Each path below is one point turned by a fixed rotation once a step. After each direction that follows a path, write how fast that rotation turns it, in degrees each step (0 if it stays still).
Each turn is a multiple of 5 degrees from 10 to 175, or 0.
Each row of a path follows its step; steps can be skipped.
Path 1:
step 1: [  8  -2 -16 -26 -16  21  27  -2   6  18 -23   2  35   9 -12  14  21  12
  18  19 -19   4 -13 -12   6 -14 -14 -15   8  -7  -8   7   4  -1 -10  -5
 -16  13 -22 -13   4   5  22   6  -4   3  27  -1   8  11   0   4   3   6
   2  -1 -12   6  -9 -16   9  -5   0]
step 3: [  8  -2  -9   6 -16 -18 -11 -18  -2  -8 -22   2  28 -18  -1  -4  -9 -16
 -11  11  -3   7  17  23  -2  -7  16 -15   5   7   5   8   9  -4 -11  15
  -2  27  -5  14  -4  -6  21 -18 -18   3  -2  13  -5  24   5 -31  19 -21
  -1   4   4  18  -2   9  13  16  15]
step 4: [ -5  -1  20  -8 -23  13   3  27   0  22  27 -14   4 -15  12  11  12  -2
   0 -10 -10  -4 -18  -7   2   5  -4  13  22 -20   7   5  -2  21 -13   4
  12  -5 -12  13  25   8  -1   8 -15  -9   5 -29 -24  -2  -2  15   7  21
  -3 -12 -13 -14   2 -10  -4 -16  14]
step 5: [  9  20   7  16  -4  -9 -24 -10  21 -14   9  -3  -9  15  14  -4  -3 -15
  11  17   3  19  24  13   4  27  10 -21   1  -1  -9   1  -3 -17   8   7
   7 -26  24   2 -13  -9  10   0   2  17   3  22   4  -6 -20  -2 -26  -4
  -1 -16  14  22   9   2 -11 -12   0]
step 6: [-29  -8  -2 -16   1  -7   1  -2 -12 -12  -7  -8  11  -7  -3   4   7  15
  19  -4   3  22   1   3  -1 -14   0  12 -26 -17  10 -19  -1   8  -9  24
  -1  12  -3  26  23  -8  11   7  -4  -4   6 -13 -10 -16  12  -4  12 -18
  -9  -8  17 -21 -17 -16  32  24 -11]
step 9: [ -6   2 -22  -6  24  -8   1  22 -13  -4  -1  -6 -21 -13   3  22  -5  22
  -6 -14 -27  -6   6   7   7  -8   8  15  -8  17 -13  13 -12  -1 -20  -3
   2   3 -21 -13  20  13   7  23  -7  11 -30  -3 -10 -21   9 -11  26   8
  -1  11   4  -3 -18   5  -7  -9  -3]
step 10: [  8  -9  15  15   0  -7   1  11  25  -8  -9  17   2  -8  -3  -8  -8 -25
 -27  20   6  -5  -8  17   9   7  -3   4  -5   1 -15  -2   8  -9  31  17
  -9   1 -19  -4 -37  15 -27 -19   4  17   9 -14   0   4  12  15 -11   9
   5 -16 -22  -4   8  -2  -6  11   7]
step 11: [  3   1   8 -25  -2   3   8  -8 -14 -26   1 -16 -18   5  -1  -3   4  33
  -4  -5  18 -15  -1  13 -18  -7  -1  -9   2 -11  19  14   9   4 -23  12
   5 -16  22   1  20   7 -25  -1   0 -10 -16  -4  11  19 -11 -13   3  23
  25   2  24   1  -8  11  17   1   1]
step 12: [-19 -32  19  22   3  15  -2 -12  -8   3 -11  -5   7  25   4   3 -31  -7
  -4 -19 -29  -1  -8   9  32  14 -19  -2 -14  21 -10   3   1  -1   6 -11
  -1  -4  -7 -14 -11  -2   8  15  -7   1 -10   0   0 -21 -23  23  14 -11
 -11  -9  -7  10  -4   0  -2   5   2]
step 16: [ -6  -3   0 -30 -12  -2   1  15  13  25   1  10  -2 -17  -1  24  31  22
  17  16   7 -15  -2 -17 -34  -2  -8 -14  16   2 -20  22  -9 -10   1  -1
  -6   7   2   8 -10 -12 -11  19   8  19   6  11  16   5 -17  -7   8  13
   2  -7  -9  -3   9   0   1 -15  10]
Speeds:
[-3  8 -5 -1  2  4  1  6  0 -3 -4  5 -5 -2 -1  4 -2 -3  0  2  0  1  1  1
 -1  3  1  4 -6  3 -3 -6  5  2  1  3  0  1  7 -3 -2  6  3 -2  5  3 -1 -3
 -3  8  0  0  3 -5 -3 -4  1 -3  1 -6  3 -1 -3]	95
[-1  3 -1 -2  3  4 -6  2  1  1 -1  4 -1 -4  7 -3  4  2  3  0 -4  2  2  4
 -1  2  6 -2 -3  3  2 -2  2 -2 -1  2  3 -3 -5  7  3 -7  2  2 -5 -1  4  1
 -4  3  5  3 -6  3 -8  2  4 -1  5 -4  0  1  7]	25
[ 4 -4  1 -3 -6  1  1 -3  3  1 -3 -2  3 -2 -2  0  0  1 -4 -3 -5  0  4  2
  7  7  7 -5 -2  1 -7 -3  0 -1  1 -3  5 -6 -1 -4 -6 -3 -5  0  4 -1  7  2
 -2  2  3 -4  2 -8 -1 -2  0  0 -2  3  1  1 -3]	155
[-2 -2 -5 -1  0  2  6  6  4  6  2 -3  2  0  7 -1  2 -3 -3  3  8  0 -3 -5
 -1  3 -3  1 -1 -1 -6  4  0 -4 -7 -3 -4 -5  4  3 -7  1 -2 -6  0  1  3  1
 -2  0 -1 -1 -6  4  2 -1  3 -4  1 -1 -5  2  3]	125
[-6  0 -4 -5 -2  2  3 -5  7 -2  2 -1 -2 -1 -2  3 10  2  1  2  8  2  0  4
  0 -2 -1 -1 -1  0 -2  5 -3  2 -3 -3  1 -1 -4  2  5  0 -3  3  1 -2 -1 -5
 -1  6  0 -1  3 -4  0  4 -2  8 -4 -5  4  5  2]	145
[-5 -8  1  7 -6 -5  0 -2 -3  2 -1  2 -3 -2 -1 -2  4 -2  1 -2  1  0  3 -5
 -1 -5 -6 -2 -2  2 -2 -6 -1  4  4 -5  6  1  2  3 -4  0 -1  3 -3  4  3 -5
 -4  1  5  7  2  5  3 -6  1 -3  0 -3  3  3  3]	170
[ 5  0 -1 -1 -3  5  4 -1 -5  1  4 -1 -4  0  2  5  4 -5  1  1 -2  1 -2 -3
  4  0  4  2 -4 -4 -3  1  0  5  6  5  5  0 -5  5 -6  4  1 -2  4  3 -1 -2
  6 -4 -3  3  0 -1  3  7  0  4  8  1  0 -1  4]	130
